First come named moves, each a turn or a mirror, each shown by rows before and after it. For each pair of rows after them, which moves, in which order, take the first row to the second? The first pair is done for you.
move dete:
[  1.1  14.9  12.9   6.1 -21.1  11.3   2.2 -18.9  -9.9  33.6  26.6  -7.0] |-> [ -2.7  14.9  15.2   4.8 -24.6  13.1  -3.2 -18.3 -11.2  34.2  17.0  -7.8]
[ 25.6 -17.6 -12.4 -29.3  -9.3  13.5 -17.2   5.9   4.2  15.9 -38.2  -0.5] |-> [ 53.0 -16.3 -23.3 -19.3  -1.6   1.7  11.5  17.7  10.2  14.8   3.4   5.3]
[ -7.4  -3.7 -10.1   6.4  -8.1 -11.3  19.0   7.3 -13.4  16.2  33.2   2.9] |-> [-34.4  -4.0   1.1  -2.6 -18.0   3.1 -10.1  -4.8 -17.9  19.8  -8.3  -3.3]
move Dur:
[  0.6  13.4  16.7   2.1  14.8 -12.3  20.9  10.5  14.0 -12.3 -15.8   8.9] |-> [-10.8  19.4  19.0  12.3  12.2 -13.3  21.1   6.8   8.6 -12.4  -1.9   7.7]
[ 39.5 -13.4 -18.2 -15.5   9.3  -8.4  14.6  17.8  19.0   2.1  -7.2   8.5] |-> [ 33.4  -5.3 -10.1  -5.8  19.8  -8.9  29.0  22.3  18.1 -11.9   0.3   7.5]
[  7.3   2.6  11.2   0.5  22.8   1.1  31.2  15.0   7.8 -29.3 -11.0   4.3] |-> [-12.0   9.1  13.4  13.5  16.4   0.6  32.6   8.6   1.0 -27.5   4.1   3.2]
[-16.0  -7.2  -5.5   9.2  -0.3  -0.1  -4.0 -11.9  12.0  12.4 -17.4  10.9] |-> [-11.4  -8.7  -5.4   6.6   2.6   0.7  -1.5 -10.3  13.0  11.7 -20.3  10.6]
move bupan:
[ 35.0  -3.3 -13.8  -6.6   7.2  -9.3  41.2  17.8   2.5 -16.1   5.3  11.0] |-> [-17.0  -2.3  -2.1 -16.3 -26.3  10.8 -19.5 -15.2 -17.6   3.0 -42.4   1.0]
[ 16.3 -10.2 -15.1 -17.3  20.9  16.6   1.4  12.4  13.2 -11.4 -23.8   4.3] |-> [-35.7  10.1   3.4  10.2   3.6  21.2  -7.7  -4.3  -8.9 -17.2 -12.0  -2.9]
[-1.4  4.4  5.1 -9.1 -9.6  2.2 12.2  5.7 17.1 45.8 24.6  4.0] |-> [ -6.8   3.5   5.5 -12.1 -13.1   6.5   2.9  -1.4  15.1  50.3  15.1   3.0]
[  6.3  -1.4 -13.3  16.1  10.5  -8.0  17.4  -8.5 -13.4   7.2  39.2  -9.9] |-> [ 20.2 -16.8 -19.0 -17.9   1.2   4.1 -17.4 -12.3  -7.4  27.5  -8.0  -9.5]
move faten:
[-2.8  7.5  4.0  2.0  2.8 -0.2  2.6  0.0  2.2 -1.5  2.3  3.2] |-> [-0.3  4.9  3.3  0.4  7.1  2.8  3.2  1.9  0.9 -2.0  3.2  3.2]
[  8.4  10.6  -2.8  19.3  -0.8 -12.1  19.2 -13.1   9.4  -9.8  14.9 -17.2] |-> [ 23.8   5.8  -4.4   7.6   5.9 -12.7  19.2  -8.9  17.4 -13.5  -1.7 -14.8]
[ 34.2  29.1 -17.8 -12.8  30.2   2.2  21.4   4.5  19.7  -8.1  -7.3  21.6] |-> [ 14.9  27.4 -10.3 -23.6  23.3  10.7  -2.3  -8.0  14.9  -8.2 -44.4  15.8]
[ -8.3   2.7  11.6  -2.6  21.6  -1.2 -10.9   2.7   7.7  -1.5 -23.7  -4.8] |-> [-23.9   9.0  12.6  11.7  12.3  -3.1 -12.5  -5.3  -1.6  -0.3 -11.0  -8.3]
Now pairs of rows:
(two moves a pair)
[-13.8  12.3  13.4   2.1  25.4   5.1  18.3  20.1   0.0   0.4 -36.7 -19.9] |-> [-35.4  20.3  15.9  21.4  13.1   4.4  14.1   9.5 -10.9   3.3 -18.0 -21.3]	Dur Dur
[ 38.2 -15.3  -6.3 -23.7  19.3   3.2   9.2  17.1  24.1 -15.5 -33.6   7.6] |-> [-43.3   7.4  15.2  10.4 -17.0  15.6 -24.2 -19.7  -7.2 -10.7 -28.7  -5.4]	bupan Dur
[ 10.2  -9.8  -7.7 -11.5   3.6   6.3 -12.8   9.4   8.8  -8.3 -16.6  12.9] |-> [ 11.4  -2.8 -11.8   6.9   2.3  -1.1   5.9  12.4   8.6 -10.4  22.6  15.6]	faten dete
[-60.3   3.9   4.9   8.8 -22.7  26.1 -18.3 -14.8 -27.8  -1.1 -32.0 -10.8] |-> [ 31.1 -30.5 -34.2 -38.4 -15.2  15.6 -14.7   2.2   3.3  30.7 -30.3   6.9]	dete bupan
[ -1.8  15.9 -12.8  28.8  -6.0 -19.6  11.7  -7.4 -22.4  -2.1  55.8  -4.3] |-> [-23.7   3.3  -4.0  -2.8 -23.2   2.5 -44.9 -25.9 -24.1  15.9 -24.3 -11.5]	dete Dur
